(in the rows, 100 means zero)
Rows swapped in pairs by one turn or mirror: which row each one swaps with
The rows were stretched afterwards, more along some directions than others.
Ket: 98	117	80	100	76	92	88	126	80	106	93	67	91	119	97	71	103
fona: 86	108	70	94	123	130	110	101	82	134	113	100	101	97	93	96	76
tif: 89	101	76	74	119	137	106	136	113	106	93	134	84	64	95	87	83
Gize: 93	92	86	107	104	142	94	106	67	114	110	104	94	72	82	120	101
Tefa: 118	86	78	71	75	103	107	81	120	125	108	111	101	81	62	76	83
dugad: 112	104	109	73	95	135	128	114	107	105	126	128	92	50	72	111	85
gel: 80	108	53	110	130	96	95	104	72	107	113	93	71	125	82	73	86
vufo: 85	94	52	88	96	117	87	103	87	119	96	86	100	110	99	83	57
mefu: 81	85	63	74	104	130	109	113	100	124	87	134	103	61	76	89	87
zazi: 121	105	82	82	60	96	92	112	110	113	89	75	97	107	74	71	92
poga: 104	119	107	81	114	101	106	149	118	76	102	92	68	112	103	87	89
Kul: 63	109	62	118	111	116	88	96	83	117	140	148	67	63	83	120	82
zag: 145	92	91	102	83	77	131	144	124	91	104	138	82	51	81	72	96
tidul: 137	94	106	87	87	101	116	107	101	94	125	93	86	73	72	94	97
Vona: 119	102	102	96	89	96	101	115	101	98	111	135	73	66	73	95	133
mera: 92	92	66	115	95	120	103	58	82	142	132	123	95	62	57	108	87
tatab: 110	106	79	82	69	87	100	123	92	77	81	96	86	86	69	84	131
sepe: 111	101	95	64	75	98	100	139	127	70	93	119	64	71	67	92	107
div: 114	69	61	105	91	94	95	85	87	119	104	99	105	85	83	99	81
Zesor: 87	101	96	80	114	111	128	103	94	97	136	145	80	49	68	111	87
katum: 104	87	66	101	79	93	111	86	73	127	108	96	118	82	71	93	74
Lume: 83	90	88	96	110	118	90	138	95	97	105	135	66	72	105	94	99
goki: 99	93	89	60	82	100	123	106	116	73	114	149	94	51	58	114	83
Foz: 87	122	69	116	97	104	76	132	85	95	105	105	69	104	97	83	106
vevor: 102	85	69	126	104	107	90	66	66	143	135	96	88	87	76	102	93
daviv: 80	115	96	81	108	109	108	118	117	81	121	137	63	80	101	97	76
nibup: 99	106	81	88	100	59	113	110	100	97	134	106	80	94	92	86	56
guval: 108	86	86	83	115	88	131	96	101	108	123	135	90	52	70	90	77
zil: 88	117	65	83	85	106	90	114	96	116	120	69	80	120	75	77	67
diba: 87	105	71	90	94	107	83	94	92	109	107	60	100	128	98	79	74
gurup: 98	92	98	73	125	138	97	87	106	96	104	108	86	103	88	112	95
sano: 100	97	59	116	107	116	97	129	85	127	94	107	97	93	80	92	78
niras: 84	119	53	106	101	84	71	126	82	107	103	75	62	122	85	75	89
Bos: 116	82	91	93	115	120	121	96	112	109	132	154	77	34	62	111	97
nel: 80	110	113	62	103	121	96	123	124	61	110	132	70	76	82	106	107
bak: 85	116	104	80	136	146	94	124	114	95	121	125	59	88	92	103	102
Nuku: 104	97	103	109	106	95	107	127	103	76	102	127	51	82	75	94	138
Pev: 121	86	71	119	93	115	87	107	66	141	108	84	96	80	84	91	102

Swapped with gurup: tatab
Swapped with Pev: dugad
Swapped with poga: Foz

